W =
[[128 132 109 128 133 137 121 133 128 127 128 128 122 128 127]
 [128 122 122 128 131 129 128 127 129 128 129 129 138 123 128]
 [128 127 153 127 124 119 126 124 131 128 128 128 130 118 126]
 [129 129 123 128 124 132 132 124 126 128 128 128 136 129 132]
 [128 130 120 128 131 138 130 129 129 128 128 128 129 131 132]
 [128 125 125 127 126 133 126 127 129 128 128 128 118 132 128]
 [128 128 114 129 127 133 127 129 128 128 128 128 134 138 129]
 [128 127 134 128 129 118 122 127 129 127 128 129 128 114 116]
 [128 129 118 128 128 125 126 128 125 128 128 128 129 131 131]
 [128 127 131 127 134 138 125 133 128 128 128 128 124 134 131]
 [128 127 126 128 127 128 124 128 126 128 129 128 122 129 128]
 [128 131 123 128 130 133 127 129 127 128 128 128 134 112 118]
 [128 131 126 129 131 137 131 129 126 128 128 128 135 149 134]
 [128 125 118 128 128 129 131 126 128 128 128 128 139 117 135]]
W[0,0] -> 128
W[4] -> [128, 130, 120, 128, 131, 138, 130, 129, 129, 128, 128, 128, 129, 131, 132]
W[12,9] -> 128
W[:, 12] -> [122, 138, 130, 136, 129, 118, 134, 128, 129, 124, 122, 134, 135, 139]
W[1,14] -> 128
W[10,2] -> 126
W[2] -> [128, 127, 153, 127, 124, 119, 126, 124, 131, 128, 128, 128, 130, 118, 126]
W[9,11] -> 128
W[13,8] -> 128
W[9] -> [128, 127, 131, 127, 134, 138, 125, 133, 128, 128, 128, 128, 124, 134, 131]
W[5] -> [128, 125, 125, 127, 126, 133, 126, 127, 129, 128, 128, 128, 118, 132, 128]
W[11] -> [128, 131, 123, 128, 130, 133, 127, 129, 127, 128, 128, 128, 134, 112, 118]
W[:, 6] -> [121, 128, 126, 132, 130, 126, 127, 122, 126, 125, 124, 127, 131, 131]
W[12,7] -> 129
W[5,4] -> 126
W[10,4] -> 127
W[0] -> [128, 132, 109, 128, 133, 137, 121, 133, 128, 127, 128, 128, 122, 128, 127]
W[4,13] -> 131
W[11,3] -> 128
W[3,9] -> 128
W[10,12] -> 122
W[5,12] -> 118
W[:, 1] -> [132, 122, 127, 129, 130, 125, 128, 127, 129, 127, 127, 131, 131, 125]
W[:, 2] -> [109, 122, 153, 123, 120, 125, 114, 134, 118, 131, 126, 123, 126, 118]
W[2,13] -> 118
W[7,0] -> 128
W[13,10] -> 128
W[1] -> [128, 122, 122, 128, 131, 129, 128, 127, 129, 128, 129, 129, 138, 123, 128]
W[5,1] -> 125
W[13,1] -> 125
W[13,3] -> 128
W[0,14] -> 127
W[:, 0] -> [128, 128, 128, 129, 128, 128, 128, 128, 128, 128, 128, 128, 128, 128]
W[5,10] -> 128
W[:, 4] -> [133, 131, 124, 124, 131, 126, 127, 129, 128, 134, 127, 130, 131, 128]
W[9,7] -> 133

x = [101 144 109  99 143 158]
x[0]: 101
x[1]: 144
x[2]: 109

grid =
130  155  107  125  135  141  111  142  111  126  133  130  104
123  143  115  134  126  143  119  131  116  130  135  127  114
125  127  128  130  126  130  129  125  127  130  129  129  128
121  123  129  134  123  132  131  121  127  132  131  129  130
143  123  141  116  137  106  131  137  141  122  116  127  138
125  126  127  131  125  133  130  120  128  130  130  129  134
131  117  139  124  128  114  138  127  140  127  122  127  142
Rows and columns are counted from 0.
(0, 0)	130
(4, 0)	143
(2, 5)	130
(2, 1)	127
(2, 10)	129
(4, 5)	106
(0, 8)	111
(1, 11)	127
(2, 6)	129
(1, 7)	131
(4, 12)	138
(3, 11)	129
(6, 3)	124
(5, 4)	125
(3, 4)	123
(5, 11)	129
(5, 6)	130
(3, 10)	131
(5, 3)	131
(2, 8)	127
(5, 12)	134
(1, 2)	115
(4, 7)	137
(0, 10)	133
(3, 1)	123
(3, 12)	130
(2, 0)	125

a =
[[134 133 146 118 135 129]
 [134 131 124 123 122 151]
 [134 127 120 121 115 151]
 [135 118 108 129 110 135]
 [135 143 137 131 144 147]
 [133 120 141 108 114 117]
 [133 128 131 114 116 147]
 [133 130 143 111 123 139]
 [135 125 110 131 116 145]
 [133 130 145 112 126 133]
 [133 134 138 114 125 149]
 [137 130 105 148 132 137]
 [136 140 124 141 143 144]
 [135 121 129 128 126 106]]
a[0][0] => 134
a[8] => [135, 125, 110, 131, 116, 145]
a[7][1] => 130
a[:, 0] => [134, 134, 134, 135, 135, 133, 133, 133, 135, 133, 133, 137, 136, 135]
a[7][0] => 133
a[8][5] => 145
a[12][5] => 144
a[3][5] => 135
a[7][2] => 143
a[6][1] => 128
a[10][5] => 149
a[8][3] => 131
a[:, 3] => [118, 123, 121, 129, 131, 108, 114, 111, 131, 112, 114, 148, 141, 128]
a[2] => [134, 127, 120, 121, 115, 151]
a[7][4] => 123
a[4][5] => 147
a[:, 4] => [135, 122, 115, 110, 144, 114, 116, 123, 116, 126, 125, 132, 143, 126]
a[3][4] => 110
a[4][0] => 135
a[3][3] => 129
a[6][4] => 116
a[12][4] => 143
a[1][2] => 124
a[7] => [133, 130, 143, 111, 123, 139]
a[11] => [137, 130, 105, 148, 132, 137]
a[0][3] => 118
a[3][2] => 108
a[:, 1] => [133, 131, 127, 118, 143, 120, 128, 130, 125, 130, 134, 130, 140, 121]
a[6] => [133, 128, 131, 114, 116, 147]
a[13][0] => 135
a[:, 5] => [129, 151, 151, 135, 147, 117, 147, 139, 145, 133, 149, 137, 144, 106]
a[8][4] => 116

M =
[[130 125 127 124 108]
 [127 141 132 124 131]
 [119 127 129 129 137]
 [126 120 116 125 137]
 [125 110 120 131 109]
 [145 123 127 142 124]
 [119 137 118 112 123]
 [122 105 114 132 124]
 [114 141 141  99 138]
 [134 137 131 120 128]
 [116 115 126 103 110]]
Indices start at 0.
row 0 col 0 = 130
row 3 col 0 = 126
row 6 col 0 = 119
row 4 col 2 = 120
row 7 col 4 = 124
row 6 col 1 = 137
row 4 col 0 = 125
row 8 col 3 = 99
row 8 col 4 = 138
row 4 col 1 = 110
row 6 col 2 = 118
row 1 col 4 = 131
row 10 col 1 = 115
row 0 col 2 = 127
row 8 col 1 = 141
row 1 col 2 = 132
row 6 col 3 = 112
row 3 col 2 = 116
row 5 col 2 = 127
row 3 col 1 = 120
row 3 col 3 = 125

m =
[[116 144 123 125 106 138 114 101 141 156 116]
 [118 141 126 128 107 139 118 105 140 152 117]
 [117 144 122 125 105 140 114 102 141 155 116]
 [121 137 129 131 113 136 124 111 138 146 117]
 [117 116 137 135 133 113 124 136 114 124 123]]
Indices start at 0.
row 0 col 0: 116
row 0 col 4: 106
row 3 col 5: 136
row 4 col 9: 124
row 4 col 2: 137
row 2 col 0: 117
row 4 col 6: 124
row 3 col 7: 111
row 2 col 6: 114
row 1 col 6: 118
row 0 col 2: 123
row 1 col 1: 141
row 4 col 1: 116
row 1 col 4: 107
row 2 col 9: 155
row 3 col 3: 131
row 4 col 3: 135
row 3 col 1: 137

arr = [114 151 108 129 117 127 124]
arr[0] -> 114
arr[6] -> 124
